128 stands for zero in the data rows.
One hidden rule gives every row of this table a label. Here are some rows, each with its label.
[109  97 142 137 173 124 233  47 123 140 120 179  41 142 142 148 114 153
 115  99 127 120  94 139 125 108 122 165 137 155 122  97 222] B
[ 90 175 176 154 159 154 255  60 102 120 107 245  72 159 149  97  99 140
 110 100 136 113 116 143  77 100 124   0 124 129 158  87 242] C
[109  89 151 196  87 119 152  33 130 143 142 176  35 121 144 134 121  85
  70 128 155 115 226 154  95 117 163 187 166 165 105   0 156] C
[141  55  98 103  68 114  76 175 136 150 157 188  59  93 112 146 158  62
  77 140 100 134 162 167 127 131 204 248 134 174  99  78  77] C
[ 85 167 144 127 153 137 185 141 114 121 129  72 194 132 113 142 118 122
 153 112 152 134  86 122 172 116  95 114 123 123 122 133 101] B
[ 94 230 161 145 223 183 205 117 101  88  70 126 249 195  91  72  88 233
 180  92 199 111   0  81 185 101  52   0 111  35 220 255 202] A
[133 143 105  43 177 120  91 106 137  96 111  28 241 159 110  86 145 143
 164 161 126 149 129 106 165 136 101 133  93 126 131 220  78] A
[125 151  93 121 142 126  99 158 130 109 138  86 151 142 126 115 111 160
 157 140 136 151 142 116 108 139 147 128 140 146 128 203 159] A
[ 78 148 194 184 151 171 204  47 113 120  97 255  95 180 147 120 105 126
 125  67 177  88 184 139  22  88 133  86 153 119 154  61 255] B
[101 138 166 216 154 148 212  34 110 122 112 214  96 189 158 112  89 138
  87  88 169 102 103 126  87  86 147   0 154 117 164 111 236] C
[143 110 144 100 167 145  70 149 124 150 140  29 163 130 107 137 122 153
 135 155 132 122 116 134  98 136 149 202 112 103 140 123 136] A
[148 194  99  78 143 108  70 223 112  99 115  12 255 153 103 107 138 203
 183 138 126 152  89  82 206 140  79  60  90  90 172 255  28] A
[124  62 126 126 144 142  74 127 124 112 129 119 127 100 124 120 109 139
 103 137 120 122 112 119 110 113 116  51 128 131 136  99 198] C
[ 95  72 215 222 128 139 255   0 117 153 104 255   0 130 173 195  92  70
  55  95 138 107 225 173  22  96 176  82 177 139  88  65 234] C
[140  82 122 130 106 121 152 101 147 151 134 159 130 139 142 173 143  83
  98 114 111 125 171 131 131 133 197  99 125 154 102  74 172] B
[146  63  93 150  94  94  13 190 155 155 148 198  87  80 131 154 168   0
  72 173 116 144 212 142 118 141 167 220 136 198  55  52  76] C
[174 183  86  40 146 104   7 213 141  97 132   0 213 105  91 130 137 155
 168 146 111 150  62 114 228 162 109 107  90  98 143 205  55] A
[115 154 138 138 140 154 129 102 124 139 115 248  85 134 144 123 110 133
 129 108 117 120 160 120 136 109 126 106 132 115 143 147 109] C
[102 135 185 192 150 148 162 107 123 114 140 232  87 119 159 140  98 107
  96 122 155  88 155 143  68  97 190 118 143 144 133 101 247] C
[167 119 122 141  96 117  88 201 150 143 129 176 137 102 118 166 157  76
 119 150 105 144 181 129 163 117 112 237 131 132 103  61 142] C
[118 136 167 166 167 154  97 108 105 105 110 112 170 141 127 109 111 170
 167 119 119 131  97 113  72  96  83  59 131  92 173 132 136] C
[134 192 144 108 165 158 149 169 109  97 113  73 191 159 105  79 131 219
 147 121 156 120  78  92 180 116 107  83 115 111 154 163  41] C
[142 110 146 147 181 112 142  85 125 115 115 207 173 151 123 133 126 155
 125 108 160 130  60 121  68 126 118 105 117 119 137 103  98] B
[ 86 112 140 121 131 159 152  66  97 129 110 255  71 128 151 170 128 137
  99 137 158 107 141 135  63 119 142  75 145 127 136 109 208] C
[117 144 139 125 165 147  70 106 118 109 136 153 219 129 136 119 130 225
 152 125 145 133  92 113 152 129  97  37 109 111 154 209 150] A
[129 142 143 142 133 123 160 107 123 151 145 119  68 122 146 133 138 139
 104 120 142 130 173 160  91 118 139 155 148 160 130  58 190] C
[125  79 157 132 108 125 134 147 124 136 140 208  96 137 141 145 110  86
 126 134 124 127 168 142  67 124 152 147 155 129 108 102 149] C
[121 118 147 197  98 115 199  91 112 145 119 204  96 111 146 181 120  47
 101 104 144 126 165 149  83 114 163 128 154 145 122 149 171] B
[105 158 177 174 208 170 129  69  90 116 104 168 110 155 141 129 105 201
 155  93 142  99 124 129 105 105 130  17 144 115 140 129 161] B
[139 124  99 139 113 123  79 113 115 128 128 125  93 118 117 141 134 137
 121 117 122 122 145 126 167 133 143 150 115 165 142  86 158] B
[137  70 113 121  65 119  51 152 130 145 131 133  43  96 132 148 132  85
  83 158 116 124 205 135 140 140 131 194 152 148 103 129  95] A
[142 160 114 137 150 136  76 154 103 118 127  90 122 114 135  90 142 114
 151 111 124 121 109 125 129 124 129  47 130 117 143 161 190] B
[145 172  88 104 103 116  45 176 131 122 128  46 223 109  99 155 143 177
 155 134 123 140  67 111 159 158 140  85 100 118 108 213  72] A
[129 100 135 170 119 101 118  71 122 105 137 105  82 138 144 172 127  55
 140 120 130 119 128 130 128 130 159 175 139 109 145 100 112] A
[104 155 161 146 137 142 122  41 109 115 117 131 148 156 131  63 127 119
 155 109 152 116 102 105 144 118 129  20 127 108 150 147 198] B
[121 132 113  97 149 124 104 131 135 126 137  68 164 129 137  72 114 188
 140 125 139 119  90 137 129 120 148 116 138 103 124 111 119] A
[146 117 136 112 134 133  96 147 146 136 141  80 113  89 137 148 132 142
 119 137 104 133 159 117 148 146 124 190 128 138 102  56  80] A
[143 142 146 108 105 123 110 176 120 135 117 101  79 129 138 113 132 101
 119 126 134 128  86 147 132 133 134 102 128 112 117 122  65] A
[142 158  98  19 148 120 146 179 121 109 127  51 246 141 101  69 117 199
 182 146 136 132  60 110 203 144  85 114  81  89 165 234  83] A
[138  85 110 119 112 131  70 172 159 156 132  58 150 116 121 139 152 120
 129 156 126 136 144 144 181 134 128  78 147 154 130 120  97] C
[125 105 109 107 170 133 113 146 133 131 123 131 105 165 120 143 135 129
 121 108 123 119 128 122 103 126 132 111 120 129 132 123 158] B
[114 113 135 145 120 134 156 109 137 129 129 170 142 162 146 125 121 166
 118 114 132 135  81 125 147 125  90 146 121 129 127 122 121] B
[146  82 138 139  77 105 208 154 130 155 158 153  71  95 120 222 145  71
  76 135 117 141 255 147 118 134 185 192 149 171 104  80 157] C
[ 95  92 161 165 108 124 188 141 134 141 116 135  38 113 160 128 121  98
 112 106 149 104 107 132  71 103 147 128 140 119 108  95 148] C
[153 113 121 168  88 130  81 121 145 144 137 201  85  98 132 180 137  87
  90 148 106 142 198 144 103 132 147 194 145 147 110  62 132] C
[144  71 120 126  63 124  61 122 151 148 143 123  67 126 131 157 140 159
 124 155  91 135 181 143 137 147 155 236 141 163 114 140 130] C
[106 123 166 132 152 158 255  98 112 110 127 169 138 136 147 133 105 124
 115 111 140 113 111 115 123 133 137  68 136 130 153 140 131] B
[145  92 117 147 127  92  72 154 138 141 157 135   0 101 120 143 136  50
 118 161 101 134 176 155 122 158 146 255 131 172 104  81  58] A
[143 204  72  93 196 123 113 181 115  82  96   0 241 140 109  67 113 233
 175 143 131 141  91 111 161 141  89  88  90  83 168 199  64] A
[137 119 121 115 114 100  61 120 166 132 158 115 134  98 113 136 143  76
 122 144 103 129 200 129 119 148 162 246 126 201 115  96  52] B
[111 113 110 165 157 116 148 136 137 127 130 170  54 126 148 138 116 112
 114 129 132 127 142 129  96 125 143  98 144 123 106  70 123] A
[109 138 132 181 129 148 181 128 112 118 114 183 144 153 145 119 112 160
 154 126 137 118  79 117 131 109 136 116 154 124 123 145 222] C
[158 101  83  82  86 106  41 220 151 172 156  89 178  89 100 133 165  51
  93 162 105 147 152 137 132 173 149 189 107 187 101  90  56] B
[136 150  88  66 129 122 151 139 137 129 143 140 158 104 122 120 137 161
 118 134 152 157 147 106 144 136  93 232 133 123 113 111  88] A
[ 92 221 147 110 179 141 255 165 110 100  92 101 208 135 142  74 125 180
 205 107 166 114  52 101 128 111 104   0 123 105 153 148 188] B
[ 98 203 120 142 182 139 157 164  97  95 108   0 250 163  92  88 131 236
 166 133 134 132  55  81 201 126  39  92  85  72 144 184 102] A
[102 131 146 150 129 141 175 123 135 122 126 218  71 136 138 132 108 159
 123  94 154 130 104 127 109 134 124 135 142  86 160 158 175] B
[137 107 120 134 128 122 102 167 140 122 136  80 140 115 120 123 110 105
 116 117 138 138 113 126 126 128 132 132 119  95 128 126 134] A
[155 145 106 101  81 124  75 160 147 120 134  70 181 105 105 126 158 156
 135 137 105 146  98 134 186 148 105 153 115 138  96 182  62] A
[113 148 137 145 151 143 179  58 112 130 110 173  83 138 119 140 110 134
 148 126 169 136  89 117 147 121 142 116 127 117 115 171 134] A
[149  95 132 186  86 126 115 169 148 177 156 201  24 103 154 163 120   6
  68 118 120 129 231 168  87 111 179 195 146 164  97  73 125] C
[111 163  99 108 133 124 121 175 121 102 105 111 208 125 112 106 119 188
 139 120 144 134 114 127 123 130  98  54 129 112 152 153  71] A
[116 170 137 124 183 145 151 108 143 118 128  74 187 128 131  90 113 120
 134 112 131 116 132 125 120 111 122  77 111 120 122 194 130] C
[106 158 154 161 168 149 159 114 108 125 103 183 121 156 132 102  97 151
 143  93 155  98  98  96 115 108 148  77 133 121 164 160 154] B
[129  91  82 114 108 121 122 180 125 157 130 135 141 132 114 119 132  88
 143 135 116 128 182 132 158 123 119 115 130 143 118 106  80] C
[159 190  65  71 143 112  14 254 140  86 124   0 240 115  85  96 159 218
 188 119 109 147  57  99 214 156  69 144  96 102 123 201  53] A
[126 154  96 112 188 133 160 132 125 105 121  52 140 140 102  70 135 196
 120 133 119 134  53 115 161 130  92  98 116 117 149 244 131] A
[100 200 131  80 178 165 184 122 116  96 103   0 255 165 110  37 130 246
 207 111 143 127  30  90 193 156  54  47  83  69 180 254  84] A
[104 110 124 155 148 126  76 121 128 157 141 118  47 129 146 167 117  84
  95 118 108 119 175 149 159 128 186 134 166 170  97  14 189] B
[137 139 149  86 115 128 112 163 127 138 127 102 132 103 134 162 136 160
 131 127 119 140  79 115 132 126 127 162 117 137 156 106  81] C
[151  76  96  93 129  95  14 172 152 127 158  75  83 123 106 125 147 131
 130 122 104 131 110 118 153 133 113 141 106 130 111 116  75] B
[100 137 175 154 185 139 145 101 109 124  99 166 154 131 147 109 115 139
 124 117 168 116 177 120 110 114 162  45 143 101 144  90 152] A
Here are more rows. What is the label of each one?
[156 140 116  71 143 135  62 125 129 127 123   0 229 130  95 123 139 192
 167 148 121 137  54 105 205 143  71 103 129 116 117 216  34]: A
[121  65  98 122 101 121 139 182 134 135 154 172  85 130 120 151 135 107
 119 138 110 141 148 118  97 140 141 132 119 140  78  79 164]: A
[125 105 111 170 108 124 140 120 129 139 131 200  27 135 154 203 122  50
  86 120 122 114 159 154  62  99 158 164 142 163 111  38 173]: C
[123  82 147 196 120 139 229  82 102 153 124 217  92 141 161 149 105 157
 114  98 143 113 233 143  74  91 161 121 145 133 129  67 230]: C
[ 95 156 159 120 138 122 112 111 121 120 108 159  98 117 138 153 133 123
 124 108 124 140 116 131 101 128 121  63 126 135 139 107 130]: B
[163  62 111 130  77 107  66 191 151 166 157 150 126  87 137 210 136  23
 101 164  84 149 152 145  99 141 174 209 153 178 111  23  81]: C
[115 152 135  95 103 117  82 153 118 105 101  12 182 178 120  81 113 186
 160 147 151 139  34 101 127 110  92  36 107 119 191 203 162]: C
[121 215 153 133 167 147 172  76 111  99  91 150 240 180 128  54 105 194
 183 116 147 116   7 103 171 126  99  42 126 126 171 206 204]: B
[129 206 129  82 157 118 125 166 103 115 115  70 243 150 111  83 115 228
 153 137 139 115   0  81 204 137  43  72  84  86 166 241 118]: A
[158 117 138 176 123 130 235 131 138 132 128  66 117 121 120 140 127  92
 125 104 135 124 210 138 112 121 136 115 140 126 124  74 194]: B
[119 176  77  95 118 120  52 159 131 118 114   0 255 129  96  81 126 225
 190 144 146 128  34  92 196 141  71  71  77  73 139 245  39]: A
[119 100 134 117 127 147 175  84 117 126 121 168  55 107 149 132 137 127
  97  91 119 119 134 127  79 120 132  40 126 124 137 123 131]: B
[107 128 230 231 170 158 255  20  93 146 105 255  68 165 156  97  88 106
 125  93 157  77  96 125  66  95 135  47 173 133 152 104 203]: C
[ 93 133 197 204 139 150 255   0 126 132 129 255   0 148 177 152 100  64
  87  93 172  79 206 143  11  83 168  73 192 124 120  14 255]: C
[135 101 128 123 146 146 111 118 130 139 131 130 146 138 116 148 112 111
 146 109 131 136 161 115 108 136 102  94 125 135 141 151 121]: B
[125 129 145 136 135 114 156 172 118 142 122 121 146 126 139 126 136 133
  98 115 106 134 145 112 145 130 124 171 144 149 110 130  98]: B
[148 143  99  63 142 131  80 207 129 101 115   0 213 124 110  94 157 189
 173 132 138 153  18 104 190 157  88 205  88 118 162 192  82]: A
[111 151 122 138 155 135 137 178 121 114 108  76 190 139 115  68 120 209
 147 124 144 137  56 117 208 125  87 128 112 100 156 223  89]: A
[121 199 128  89 168 140  85 140 115 104  92 122 194 164 107  56 133 245
 177 134 167 132   9  93 158 134  77   3  97  93 142 206 100]: A
[125 181 132  82 172 126 134 157 110 104 112  68 244 149 110  66 130 176
 182 118 139 133   8 100 156 127  46  46  90 103 166 243  84]: A
[115  56 151 163 101 129 207  77 140 136 127 187   0 125 158 163 125 124
  70 120 153 136 235 156  63 114 167  94 137 149  88  87 169]: C
[102 119 169 165 136 151 255  95 103 113 130 234  86 140 159 159 115 114
 112 125 132 114 205 149  80  91 153 116 157 138 136  85 190]: C
[109 126 164 139 176 125 209 122 111 109 121 165 152 170 124 134 122 201
 176 131 165 130  75 106 142 122  77  57 136  92 149 142 171]: A
[141 173  67  60 158 114  48 211 134 121 108   0 254 132 122  81 151 168
 146 145 107 139  81 115 170 155  78 187  96  77 153 152  75]: A
[107 185  97 102 150 158 138  82 109  95 110  95 222 147 124  89 118 125
 142 114 152 123  19 125 131 122  69 122 106 119 158 164 135]: B
[132 136 115 115 123  98  95 163 160 131 122  93 154 119 122 158 139 121
 142 149 113 116 137 119 133 168 100 153  87 114 132 155  88]: A
[185 120  40  56  49  62   0 222 149 152 172  31 197  96 100 156 183  67
 139 163  85 153 175 127 211 170 158 255  98 128  94  96   0]: A
[133 131 156 139 161 136 145  68 117 132 125  80  70 128 138 137 118 144
 123 132 137 142 120 132 108 123 164  93 124  96 148 112 127]: A
[105 157 164 142 136 144 220  78 121 106 123 129 136 152 140 132 109 107
 119 106 139 120  88 130  90 127  99   0 134 110 149 129 248]: B
[143 123 149  89 105 128 141 212 118 137 127  78 172 129 111 138 137 174
 132 136 118 117 120 131 179 144 126 111  93 137 130 145  87]: A
[114 130 181 177  75 129 115 116 138 119 109 157  76 130 154 173 120 110
  77 109 135 110 147 149 121 125 162 139 168 161 115  48 159]: B
[115 167 138  80 132 137 126 139 128 117 141  87 109 131 109 126 144 145
 153 147 137 135 129 116 180 141 126 151 109 104 126 171 111]: A
[129  92 137 145 100 151 116  88 142 158 130 221  56 105 145 190 125  64
 100 137 116 122 137 138  46 107 175 133 150 154 132  69 117]: C
[100 133 195 206 150 149 205  79 108 117 121 255  54 178 168 135 123 154
 100  93 152 103 156 152  79 110 172  42 162 113 149  66 232]: B
[118 154 118  99 122 117 123 129 118 129 134  36 255 105 105 105 131 150
 148 147 150 130  24 117 228 142  89 114 108  77 156 169  27]: A
[133  65 109  86  52 107  34 148 157 133 161 203  58 111 136 140 154  84
 122 150 112 128 148 147 167 114 131 190 146 140  95  94 129]: C
Which column or columns does the hidden rule look at? Columns are counted from 0, in order:
19 25 29
A new table starts here. A hidden rule labels the rows of this table. It goes by one to three of the table's principal directions, not those with the most spread.
[ 71 229  69  64  55 108 136 144  31 163 177 104 210  84  83 128 221 102
  94 194 196 199 145  80  92 159 106  64 167  42 187 178 140] Q
[140 103  91  66  87 165  96 124 105 150 140 152 151 116  85  97 164 124
 110 150 100 166 156  81 121  93 122 105 155  94  89  93 178] Q
[ 81  95 146 153 163 125 128 164 150  96 139  97 132 153 162  90 115  82
 107 115 136  80 100 142 139 151 120 143 131 161 161 138 136] Q
[158 159 146 153 129 131 159 117 138 121 142 139 135 133 128 140  98 134
 168 127 142 119 116 129 129 126 142 126 126 145 145 157  90] N
[128 179 122 124 131 100 116 146  77 123 131  99 132 111 160 143 145 125
 115 124 177 143 118  99  89 149 115 100 139 126 128 156 106] N
[126  63 161 178 174 139 177 119 167 129 102 138  80 162 205 128  98 165
  94 107  63  92 120 192 154 101 157 162 111 224 144 125 106] V
[141 130 103 116 115 148 122 122 122 160 132 157 140 114 108 119 119 133
 133 133 122 142 137 111 125 110 133 141 136  97 114 116 142] Q
[ 94 191  91  96  79 104 124 123  80 152 127 122 142  95 102 156 183 145
 116 169 147 184 152 137 111 148 121 100 136  73 152 141 124] V
[117 121 112 110 110 139 106 165 115 135 146 115 131 144 155  85 149 140
 104 137 121 139 114 112 100  84 141 127 148 153 130 131 153] N
[150 120 136 112 136 130 102 130 136  96 133 115 130 132 111 118 117 104
 152 114 145 115 127 100 125 142 111 118 130 126  98 115 134] Q
[ 85  78 126 155 170 146 200 111 165 144 126 136 140 142 159 107 102  95
  92 134 107  76 138 176 191 168 122 179 114 146 180 126 131] N
[166 184 144 140 127 104 136  99 114 134 119 130 125 115 115 172 127 146
 176 132 162 141 135 121 128 140 128 117 109 102 125 142  97] V
[178 181 124 156  89 130 108 115 158  99 116 170 141  95  53 174  73  93
 209 126 163 109 115 117 144 170 118 127 116  47  90 129 100] Q
[130 185  96 142  83 134 159 139 121 162 141 153 153 114 133 140 124 139
 126 158 150 137 113 125 121 117 142 140 136 100 153 160 113] N
[152  90 156 193 159 145 132 133 222 109 108 161  84 153 144 130  30 142
 175  88  98  74  93 172 146 108 152 195 107 170 115 114  98] N
[117 144 126 150 143 139 212 101 136 131 150 138 168 125 121 126  98  89
 139 144 145  95 138 155 175 184 123 143 123 124 189 164 100] V
[125 140 150 127 165  97 113 137 122 125 133  84 126 139 146 128 136 122
 134 109 175 117 117 102 116 139 112 135 114 131 131 133 136] Q
[ 73 166  98  79 113 113 111 146  81 131 170  86 196 112  80  89 181  62
 122 160 193 141 142  89 127 180  92 105 144  53 170 143 170] Q
[163 135 134 115 107 125  73 152 110 103 125 121 111 128 129 131 140 142
 135 113 130 146 110  89  85  94 132  92 142 140  75 123 132] Q
[ 94 109  92 124 119 152 143 160 130 164 144 134 135 142 170  77 128 142
  84 143 106 128 119 142 119  91 147 165 146 153 157 132 151] V
[151  95 126 125 153 131 149  85 135 180  87 159  82 120 158 169 121 197
  99 112  82 153 156 144 129  95 138 157 111 150  96  94 118] Q
[180 118 190 203 174 127 185 106 222  54 120 138 104 151 128 171  15 105
 200  78 140  44  92 167 167 179 127 158  96 188 124 151  51] N
[168  49 169 194 196 160 181 126 210 107 118 149  89 173 196 109  27 137
 133  74  84  47  95 164 158 107 152 194 110 235 118 126  99] Q
[ 99  93  97 100  91 169 141 124 124 143 139 154 143 133 116  83 158 126
 102 171  69 146 157 154 152 105 142 122 151 130 152 112 156] V
[110 148 174 211 175 116 215 145 174  78 160 100 171 156 162 124  63  44
 148 116 193  23  75 149 178 208 117 153 109 161 207 199  81] Q
[132 126 114 127  95 142 129 118 147 126 126 164 133 110  65 146 107 131
 144 126 101 139 131 149 134 130 136 126 129  98 116 123 125] Q
[125  93 159 126 181 120 154 114 125 114 132  98 118 149 160 120 130 127
 111 106 123 113 136 131 135 140 121 123 122 185 140 131 120] Q
[109 185 112 127  70 125 151 138 129  94 148 139 152 105  87 161 123 113
 140 151 144 145 114 142 112 163 124  88 152 113 157 170  78] N
[150 148 156 129 148 100 109 131 108 101 127  93 118 133 142 142 137 127
 145 110 162 126 119 105 108 139 118 103 121 144 113 140 115] V
[ 88 226  85  59  54  94  92 147  21 139 159  94 192  79  74 147 235 100
 100 180 199 205 144  61  79 159  96  37 163  33 146 162 145] Q
[ 81 167 105  62 104 122 135 128  65 116 181  89 202 111  72  97 196  65
 119 169 177 160 156  86 125 182  93  65 161  80 177 155 148] V
[111 100 176 145 181 118 194 112 120  98 141  90 128 159 183 125 142 116
  99 123 121 101 131 150 152 154 125 103 125 215 180 160  97] V
[135 162 102  84  94 112  58 142  89 158 121 120 122 109 112 135 177 161
 126 138 147 184 136  82  81  89 124 111 137  78  88 105 160] V
[ 70 149 126 132 138 115 142 153 112 122 156  93 160 136 142  94 148  88
 117 148 163 115 119 135 134 161 119 127 137 122 194 158 132] V
[113 144 140 129 155 115 153 131 129 116 150 100 142 136 141 122 117 111
 135 121 163 115 120 122 124 156 117 130 131 148 162 153 107] V
[141 192 127 149 116 107 155 107 123 136 125 137 144 103  99 175 112 124
 166 136 170 129 128 136 137 168 123 129 111  80 145 155  94] V
[ 77 155 116  81 112 107  93 160  76 129 164  74 157 134 119  85 201 117
 112 155 159 165 133 103  96 122 120  93 149 114 166 143 163] N
[153 123 156 150 148 117 108 138 130  98 112 118 102 135 163 144 116 128
 132 104 135 111 108 113 114 125 126 114 126 160  99 128 108] N
[124 117 110 107 143 146 137 150  95 155 153 112 146 143 186  74 146 126
  89 137 137 129 127  90 110  98 130 134 151 162 140 136 150] V
[119 146 135 157 160 124 161 141 130 131 148 114 162 131 156 118 103  80
 123 122 182  84 103 102 140 163 113 147 127 122 160 159 119] N
[188 173 122 159 103 144 138 128 142 128 134 171 146 108 107 156  69 117
 172 118 158 113  99  94 119 127 134 133 132  99  99 150  94] N
[154 111 112  85 123 149 108 131  95 142 154 120 154 136 107  73 151 122
 131 131 125 142 144  90 121  97 132 120 138 120 108 117 180] V
[133 124 122  90 109 126  84 136  77 158 134 113 129 136 131 100 200 159
 109 148 114 173 145  97 106  68 142 100 135 120 114 112 179] N
[ 82 133 149 142 128 108 104 151 126  92 124  98 123 139 149 123 162  99
 121 147 138 118 118 142 134 149 118 103 132 132 159 133 124] V
[132 143  85  84  82 141  85 129 103 168 131 150 148 104  81 117 162 134
 126 153 129 170 147  91 114 100 125 123 140  56  99 101 173] Q
[150 119 144 181 160 135 171 113 176 146 119 152 117 141 146 137  66 139
 154 109 124  86 113 159 159 125 146 186  99 142 141 134 110] N
[110  66 193 231 214 131 222 126 231  69 119 120 101 179 198 127  25  90
 137  86 110   7  87 219 199 185 135 194  92 233 186 156  69] Q
[114 112 148  99 139 105  93 145  67  99 123  76 113 139 172 118 202 132
  78 126 121 152 135 106  97 119 118  64 142 174 116 128 142] N
[ 89 119  79 129 107 156 168 139 136 190 133 162 136 123 159 108 122 154
  75 152  98 138 129 154 130  99 147 175 142 129 163 132 137] Q
[ 92 189 111  61  90  77  56 143  39 121 126  77 127  94 106 158 230 146
 102 148 164 214 149  90  61 139 102  45 151  85 116 130 135] N
[104 104  91 163 119 163 177 140 158 172 121 173 129 132 172 103  92 137
  88 145  89 100 119 175 156 110 153 191 129 138 158 130 133] N
[196 102 162 191 156 140 134 108 215 101  92 174  84 133 123 174  23 137
 186  77 112  73 101 148 151 130 137 177  97 145  71 107  86] Q
[136  63 118 102 162 127  86 110 117 168  94 130  74 130 128 111 137 195
 111  95  65 160 164 161 117  81 147 163 106 141  82  72 176] V
[159 139 107 125  87 154 118 137 104 155 130 166 136 118 134 125 137 147
 115 144 110 152 122  96 106  76 148 111 150 120 102 130 134] Q
[154 144 109  77  95 124  51 147  66 137 139 114 139 114  90 105 178 140
 133 127 138 178 136  72  80  87 129  86 144  89  78 115 178] N
[159 186 138 169 141 105 170 102 144 146 125 136 141 115 110 173  85 128
 179 120 181 104 119 137 149 163 128 163  92  88 145 156  98] N
Which label does each new row get?
[174  46 127 131 143 167 124  90 177 157  85 184  71 140 134 128  92 188
 131 109  35 129 156 165 155  69 155 176 109 159  70  64 145] V
[108 132 131 125 128 128 170 116 123 134 137 129 140 127 138 143 141 128
 102 141 126 135 134 132 133 139 124 113 137 145 159 146 107] Q
[127 155 122 131 140 118 113 139 119 146 129 119 121 127 157 121 124 141
 140 129 154 136 123 114 108 118 130 144 130 124 135 130 121] V
[156 134 120 124 114 132 110 130 109 137 111 139 116 121 154 140 142 141
 114 134 126 137 128 102 117 108 128 116 133 125  92 117 131] N
[108 169 138 123 111 106 148  97 114 117 127 128 145 104  82 178 154 114
 143 150 146 151 147 138 141 176 111  88 126  89 155 143  96] Q
[ 92 183  74  65  88 128 128 136  68 172 180 116 209  96  59  99 177  93
 116 164 184 172 146  74 109 148 107 109 153  38 162 150 170] Q
[135 116 117 133 113 137 106 129 143 147 107 156 113 119 124 142 122 141
 119 127 110 133 126 124 128 105 132 143 125 105  97 103 140] Q
[124  96 142 126 141 131 107 146 129 105 133 109 120 148 139  98 134 121
 121 115 113 116 120 129 124 114 132 122 131 159 122 122 147] N
[113  87 133  85 121 128  25 169 104  82 131  93 116 139 109  76 173 105
 122 118 112 145 127  97  95 105 117  84 150 130  84  93 181] V
[129  92 111 110 144 144 108 122 135 170 119 137 120 135 135  95 132 143
 119 129 108 131 147 121 139  96 131 169 120 113 112  89 174] V
[119 117 127 125 133 125 117 123 130 129 117 129 115 126 125 130 132 137
 127 126 114 134 138 144 131 128 129 132 123 126 125 115 132] V
[116 110 136 167 124 145 181 123 173 114 110 161 100 135 173 159  93 145
 103 132  85 109 115 176 143 129 141 137 136 187 147 138  71] N
[147  96 145 169 128 155 152 117 193 106 121 164 121 144 111 125  73 113
 163 123  95  81 117 166 174 130 142 160 113 140 127 119 119] N
[119 152 133 131 130 114 175 112 137 131 132 120 132 128 140 160 130 137
 121 137 147 127 130 137 136 150 120 129 122 141 156 148  96] Q
[107 121 136 140 137 121 144 115 166 133 127 128 117 139 106 129 111 144
 154 129 114 123 135 178 150 133 139 162 108 128 160 124 125] N
[145 119 147 174 155 126 173 113 165 125 111 141  98 141 160 147  78 156
 143 108 108  99 119 182 147 131 148 165 105 173 141 140  91] V
[182  64 110 122 115 167  86 129 153 138  96 178  80 129 126 118  91 177
 122  96  51 138 130 134 111  59 154 151 131 153  41  77 151] N
[132 132  85  99 122 142  97 139  98 183 136 140 132 116 127  89 131 155
 124 128 125 161 140 108  99  87 141 158 139  99 113 111 166] V
[148 216 149 121 144  95 205  80 115 103 179  95 204 109  40 163 108  67
 207 130 234 110 139 106 159 236  93 107 106  73 184 191  88] N
[136  72 125 150 152 154 119 142 168 135 108 150 103 142 172 107  89 126
 105 108  99  91 114 129 140 105 132 173 127 154  97  97 143] N
[109 111 130 141 160 131 140 140 131 138 133 112 123 147 177  92 121 124
 115 128 129 106 124 141 136 125 133 157 127 158 156 131 134] V
[103 128 143 143 161 116 146 146 152 104 152  94 150 144 132 108 104  84
 136 113 171  84 106 127 140 168 112 149 121 137 161 150 127] Q
[103  48 145  99 155 118 116  96 115 157  78 115  48 152 187 133 199 225
  65 131  26 180 180 190 129  65 150 124 114 205 117  73 150] N
[142  65 126 167 129 167 148 133 166 147 104 180  81 146 172 116  84 184
 101 112  34 118 117 187 132  61 177 166 128 197 114 113 120] N
[124 123 160 161 165 120 159 130 155  99 137 107 144 145 145 127 102  80
 138 117 163  72 107 125 158 170 112 140 114 143 152 147 114] Q
[137 135 135 130 138 118 120 128 129 117 128 126 131 115 110 151 111 115
 133 104 150 124 116 106 114 146 115 120 127 115 108 132 118] Q
[191 112 107  99  97 142  53 121 112 131 104 159 101 108  67 126 121 164
 164 104  88 164 146 121 104  85 145 121 122  91  37  84 166] V
